500 stands for zero in the data rows.
Here are some points, one per row:
(326 520 515 538 401 619 585 427 565 593 551 637 350 511 346 510 493 417 463 552 452 531 406 551 526 506 655 474 432 569 591 505 379 346 631 552 638 429 383 435 612 594 366 406 317 481 392 757)
(247 514 433 571 452 387 324 253 383 383 737 614 501 418 550 452 505 506 533 609 673 803 340 274 366 461 485 484 447 471 400 293 599 456 371 486 546 376 547 572 219 576 779 699 461 648 650 386)
(557 442 615 408 379 701 536 603 417 425 285 663 554 404 382 626 551 371 381 581 340 528 516 486 373 628 544 640 522 685 591 496 320 409 613 497 483 534 589 465 452 612 449 370 497 421 750 444)
(486 420 460 501 521 507 404 524 682 485 561 594 483 540 664 593 593 517 481 503 503 512 563 485 562 526 507 502 443 566 477 485 508 580 508 553 440 488 449 430 486 525 446 403 532 612 417 409)
(412 488 268 470 432 226 387 402 571 634 518 365 388 578 675 315 521 610 589 529 563 485 595 367 508 435 487 430 510 375 444 481 514 563 511 557 629 492 579 543 663 481 498 463 450 448 389 577)
(393 697 436 412 563 357 552 538 374 419 562 476 312 352 681 530 506 616 571 498 400 520 599 549 425 638 518 530 593 441 474 455 370 477 642 498 473 489 349 546 418 528 448 421 388 614 490 646)
(467 351 223 493 819 479 725 707 644 785 627 273 401 490 615 271 476 271 587 223 568 360 498 297 613 400 596 521 350 512 408 634 433 457 479 485 415 505 275 635 481 413 506 631 483 444 507 590)
(512 617 681 312 342 351 456 419 500 517 567 577 467 393 147 759 502 658 472 472 377 514 589 630 351 730 631 597 396 783 400 413 445 663 549 653 386 428 827 489 551 691 600 638 330 416 600 219)
(781 462 426 364 736 505 505 351 508 494 541 377 382 475 788 344 469 451 504 352 782 483 597 465 462 586 427 419 649 316 399 512 693 678 371 410 292 505 537 552 303 475 611 454 643 555 564 412)
(561 464 527 337 695 596 456 520 462 492 168 493 451 593 570 653 690 403 349 408 443 473 473 479 518 556 472 708 585 541 509 503 473 483 393 486 307 711 597 340 429 515 378 384 686 461 756 324)
(499 449 612 386 437 428 451 557 581 513 412 488 320 541 607 459 396 408 451 432 557 491 569 545 536 445 452 503 350 464 480 489 482 668 613 557 444 475 530 331 462 525 405 426 561 451 642 414)
(473 562 681 535 597 556 603 495 442 602 429 674 560 479 497 709 508 475 489 601 454 457 512 638 464 572 458 442 421 668 541 466 406 415 427 558 496 520 568 472 571 588 575 471 346 481 763 509)
(657 317 362 342 530 539 482 606 487 539 192 522 447 450 462 617 632 358 443 401 471 437 387 446 505 569 415 512 628 470 605 486 534 447 511 397 453 642 388 449 564 430 428 389 575 467 588 362)
(735 441 596 679 615 600 431 509 453 392 645 286 646 564 600 370 442 809 552 760 369 403 502 592 444 465 586 420 540 496 426 556 632 487 342 607 605 498 357 556 213 351 510 665 796 738 493 366)
(274 502 500 577 324 591 499 558 631 587 505 553 450 527 555 551 580 487 546 460 493 492 632 518 556 286 457 601 413 555 649 508 314 436 576 523 637 439 498 387 603 474 565 422 453 416 438 637)
(590 827 250 542 501 530 528 409 379 525 544 331 382 368 669 450 477 754 481 704 286 358 500 353 302 474 760 353 524 211 379 518 608 482 363 620 661 350 379 827 360 444 578 666 517 544 247 681)
(465 494 575 555 371 540 369 459 561 552 614 441 430 514 566 367 599 615 571 453 539 568 408 633 585 385 469 411 433 431 598 480 493 335 518 544 650 586 625 460 536 470 507 569 453 532 482 728)
(550 364 475 469 392 383 532 528 571 631 509 432 380 581 558 250 505 300 523 477 601 340 551 401 583 476 553 617 584 490 484 535 457 509 539 420 536 458 560 550 658 497 439 406 694 513 294 672)
(405 617 454 536 447 311 284 341 479 300 500 491 780 512 527 534 543 485 611 589 376 787 503 508 429 369 444 575 556 422 273 567 528 426 583 539 517 537 504 438 260 334 619 679 448 536 463 446)
(386 444 414 603 420 589 626 514 540 377 533 727 584 619 217 521 414 503 787 431 426 566 436 621 724 464 632 532 469 448 590 377 324 535 522 513 513 508 468 437 601 557 550 569 314 685 493 480)
(596 799 517 177 412 742 999 619 582 942 729 498 603 450 529 391 174 402 374 459 793 199 404 254 512 675 504 349 776 507 735 360 527 653 430 145 513 444 487 632 623 464 458 493 389 302 472 360)
(778 564 467 561 498 702 617 413 445 687 549 440 541 630 550 338 377 605 492 735 548 356 452 626 523 663 592 477 307 458 592 377 664 429 304 448 778 373 343 619 579 517 528 365 434 433 302 712)
(511 263 470 535 486 635 852 503 412 144 335 533 737 341 0 670 457 263 700 148 591 706 313 694 999 479 498 251 689 345 557 696 360 642 436 580 539 574 441 650 479 256 527 362 560 529 549 576)
(387 411 637 551 487 503 350 362 444 526 601 692 523 497 603 577 486 535 563 449 492 647 531 536 438 586 481 422 397 554 470 542 513 537 514 466 506 568 616 516 393 765 593 499 450 571 523 304)
(676 575 534 614 453 579 667 548 646 168 484 437 627 418 169 673 437 662 547 559 499 368 557 532 406 693 445 707 450 866 576 563 468 721 538 413 188 569 720 332 682 439 293 715 431 240 545 112)
(403 487 545 495 441 318 504 510 386 338 504 480 350 545 367 473 422 686 487 429 634 418 602 559 680 372 549 607 389 429 484 465 500 266 637 527 432 498 432 485 610 423 548 502 421 331 433 541)
(432 616 684 523 577 453 365 624 407 512 400 808 510 371 498 535 614 0 416 767 584 684 396 677 261 905 474 673 295 735 621 391 586 603 385 346 344 334 664 405 424 974 387 530 471 519 520 509)
(656 464 497 636 539 491 354 673 456 718 368 472 490 506 584 512 468 518 381 640 373 457 619 358 440 228 407 476 390 570 297 554 589 341 484 628 527 533 436 259 501 375 530 387 758 522 378 620)
(457 474 594 429 358 528 472 555 446 497 397 634 555 516 350 567 520 516 373 447 453 611 630 465 407 446 565 616 484 567 635 453 498 395 683 354 434 494 545 517 592 504 502 561 500 434 454 540)
(553 391 465 440 640 433 472 591 480 571 388 316 412 573 651 320 564 371 530 512 483 409 509 370 613 329 411 457 616 426 474 600 603 605 457 485 538 635 581 345 603 379 397 314 599 432 516 521)
(410 422 531 508 420 450 479 562 560 501 499 591 424 539 608 582 527 558 503 516 487 537 491 461 495 460 388 471 543 373 555 530 532 449 541 527 575 504 442 454 509 444 498 515 565 562 545 488)
(208 435 702 390 364 627 436 609 237 433 593 468 451 467 126 660 403 585 273 0 480 548 444 546 500 575 573 445 473 249 680 204 330 339 816 445 494 434 339 403 794 398 375 490 301 392 406 664)
(747 401 472 419 775 487 455 489 524 443 357 309 560 507 636 549 577 420 360 444 473 371 447 519 536 494 378 410 552 344 432 647 579 592 349 462 331 571 490 535 561 354 482 401 591 431 688 235)
(369 604 444 894 521 213 308 294 774 76 652 395 955 612 706 478 668 774 629 583 545 635 458 390 381 237 138 537 755 816 225 771 584 652 602 591 364 537 539 787 328 695 479 705 542 750 496 602)
(540 604 438 702 558 544 418 428 468 699 643 414 496 619 496 295 405 601 488 830 393 444 471 674 451 385 549 330 537 346 448 584 656 423 264 628 818 460 415 649 379 432 643 527 545 590 255 657)
These points spread out most along one direction. How far along it is each point below, from 0 to 99? 50 is the average, and the first point above lies past it. One standard deviation of the points above along it is 16.
(735 441 596 679 615 600 431 509 453 392 645 286 646 564 600 370 442 809 552 760 369 403 502 592 444 465 586 420 540 496 426 556 632 487 342 607 605 498 357 556 213 351 510 665 796 738 493 366) 23
(657 317 362 342 530 539 482 606 487 539 192 522 447 450 462 617 632 358 443 401 471 437 387 446 505 569 415 512 628 470 605 486 534 447 511 397 453 642 388 449 564 430 428 389 575 467 588 362) 62
(596 799 517 177 412 742 999 619 582 942 729 498 603 450 529 391 174 402 374 459 793 199 404 254 512 675 504 349 776 507 735 360 527 653 430 145 513 444 487 632 623 464 458 493 389 302 472 360) 62
(473 562 681 535 597 556 603 495 442 602 429 674 560 479 497 709 508 475 489 601 454 457 512 638 464 572 458 442 421 668 541 466 406 415 427 558 496 520 568 472 571 588 575 471 346 481 763 509) 62
(499 449 612 386 437 428 451 557 581 513 412 488 320 541 607 459 396 408 451 432 557 491 569 545 536 445 452 503 350 464 480 489 482 668 613 557 444 475 530 331 462 525 405 426 561 451 642 414) 56
(467 351 223 493 819 479 725 707 644 785 627 273 401 490 615 271 476 271 587 223 568 360 498 297 613 400 596 521 350 512 408 634 433 457 479 485 415 505 275 635 481 413 506 631 483 444 507 590) 41
(590 827 250 542 501 530 528 409 379 525 544 331 382 368 669 450 477 754 481 704 286 358 500 353 302 474 760 353 524 211 379 518 608 482 363 620 661 350 379 827 360 444 578 666 517 544 247 681) 19
(432 616 684 523 577 453 365 624 407 512 400 808 510 371 498 535 614 0 416 767 584 684 396 677 261 905 474 673 295 735 621 391 586 603 385 346 344 334 664 405 424 974 387 530 471 519 520 509) 70
(550 364 475 469 392 383 532 528 571 631 509 432 380 581 558 250 505 300 523 477 601 340 551 401 583 476 553 617 584 490 484 535 457 509 539 420 536 458 560 550 658 497 439 406 694 513 294 672) 46
